Each path is a new rotation, seen through one point. The rows after it are directions, each followed by how far the rotation turns it, in degrees each step (0 if it stays put).
Each turn is a multiple of 5 degrees from 10 to 175, or 0.
path 1
-1.330 1.594 0.621 -2.291 -0.928 1.374 -2.134 -0.005 0.115 -0.825 1.511 0.911 -1.660 0.286 0.746 0.120
-0.160 0.980 1.261 -2.340 -2.022 0.235 -1.113 1.321 1.438 -0.246 1.905 0.947 -1.058 0.642 0.887 0.134
0.457 0.832 0.513 -1.905 -2.497 0.930 -1.781 0.982 1.296 0.899 0.483 1.974 -0.116 0.274 0.170 -1.170
-0.932 1.379 -0.040 -1.760 -1.530 1.684 -2.730 -0.287 -0.111 -0.002 0.344 2.077 -0.750 -0.007 0.173 -0.831
-1.404 1.291 0.753 -2.085 -1.372 0.688 -1.880 0.255 0.186 -1.136 1.770 1.329 -1.479 0.337 0.925 0.579
-0.003 0.659 1.124 -2.048 -2.544 -0.065 -1.020 1.390 1.382 -0.162 1.586 1.705 -0.593 0.524 0.846 0.133
0.107 0.711 0.288 -1.613 -2.675 0.926 -1.869 0.608 0.718 0.678 0.163 2.645 0.040 0.074 0.106 -1.077
-1.356 1.228 0.070 -1.627 -1.621 1.433 -2.345 -0.445 -0.535 -0.545 0.468 2.405 -0.855 -0.089 0.372 -0.295
-1.320 0.949 0.997 -1.990 -1.846 0.307 -1.178 0.424 0.157 -1.295 1.740 1.737 -1.344 0.322 1.094 0.869
0.076 0.330 1.122 -1.857 -2.968 -0.003 -0.570 1.268 1.104 -0.004 1.083 2.313 -0.334 0.314 0.721 -0.045
-0.283 0.603 0.256 -1.510 -2.652 1.186 -1.537 0.143 0.045 0.439 -0.201 3.044 -0.054 -0.192 0.146 -0.976
-1.661 1.024 0.373 -1.684 -1.658 1.371 -1.592 -0.602 -0.887 -0.940 0.525 2.478 -1.148 -0.210 0.593 0.128
-1.103 0.565 1.353 -2.076 -2.207 0.228 -0.202 0.605 0.133 -1.165 1.566 1.920 -1.308 0.212 1.172 0.860
0.179 0.145 1.173 -1.882 -3.114 0.394 0.026 1.045 0.748 0.304 0.487 2.633 -0.261 0.098 0.632 -0.386
-0.590 0.577 0.352 -1.618 -2.411 1.645 -1.009 -0.284 -0.511 0.287 -0.479 3.040 -0.438 -0.378 0.160 -0.990
-1.714 0.926 0.803 -1.942 -1.568 1.467 -0.682 -0.549 -0.991 -1.107 0.609 2.172 -1.554 -0.224 0.809 0.306
-0.737 0.382 1.666 -2.267 -2.357 0.453 0.643 0.779 0.301 -0.760 1.291 1.764 -1.342 0.145 1.165 0.572
0.260 0.172 1.207 -1.984 -2.964 1.028 0.372 0.755 0.534 0.656 -0.018 2.526 -0.405 -0.104 0.448 -0.898
-0.817 0.777 0.513 -1.841 -1.960 2.158 -0.649 -0.605 -0.818 0.226 -0.549 2.573 -0.894 -0.477 0.233 -0.996
-1.568 0.932 1.176 -2.319 -1.370 1.615 -0.030 -0.382 -0.769 -1.031 0.783 1.570 -1.900 -0.141 0.944 0.315
-0.255 0.398 1.801 -2.489 -2.349 0.774 0.996 0.947 0.631 -0.202 1.066 1.422 -1.360 0.158 1.010 0.070
0.329 0.421 1.097 -2.150 -2.566 1.705 0.237 0.477 0.407 1.000 -0.345 2.160 -0.565 -0.164 0.254 -1.356
-0.986 1.046 0.648 -2.172 -1.395 2.544 -0.643 -0.735 -0.817 0.151 -0.309 1.856 -1.373 -0.419 0.292 -1.021
-1.257 1.080 1.490 -2.595 -1.187 1.647 0.167 -0.036 -0.244 -0.787 1.111 0.894 -2.122 0.038 1.015 0.202
0.220 0.562 1.773 -2.618 -2.226 1.077 0.783 1.117 1.055 0.363 0.937 1.036 -1.277 0.274 0.823 -0.480
0.308 0.788 0.897 -2.260 -2.095 2.169 -0.352 0.263 0.457 1.231 -0.378 1.744 -0.751 -0.146 0.069 -1.689
-1.091 1.401 0.668 -2.378 -0.956 2.622 -1.031 -0.656 -0.591 -0.015 0.175 1.191 -1.707 -0.226 0.365 -0.908
-0.884 1.219 1.550 -2.765 -1.142 1.458 -0.095 0.420 0.401 -0.560 1.490 0.375 -2.064 0.267 1.015 0.123
0.530 0.762 1.544 -2.601 -2.186 1.178 0.054 1.233 1.455 0.798 0.876 0.892 -1.019 0.336 0.586 -0.922
0.115 1.154 0.560 -2.247 -1.696 2.305 -1.266 0.104 0.453 1.155 -0.247 1.483 -0.788 -0.076 -0.012 -1.751
-1.170 1.615 0.639 -2.444 -0.734 2.279 -1.615 -0.426 -0.246 -0.257 0.704 0.826 -1.831 -0.001 0.510 -0.591
Speeds:
0.466 0.151 -0.471 1.229 -0.351 0.866 0.092 0.455 0.396 -0.681 0.162 0.006 -0.588 -0.427 0.692 -0.235
0
-0.927 0.408 -0.362 0.048 0.738 0.582 -0.638 -0.876 -0.923 -0.606 -0.072 -0.059 -0.493 -0.190 -0.002 0.222
95
-0.067 -0.353 0.504 -0.222 -0.084 0.568 1.687 -0.337 -0.615 0.071 -0.610 0.103 -0.379 -0.341 0.097 -0.115
10
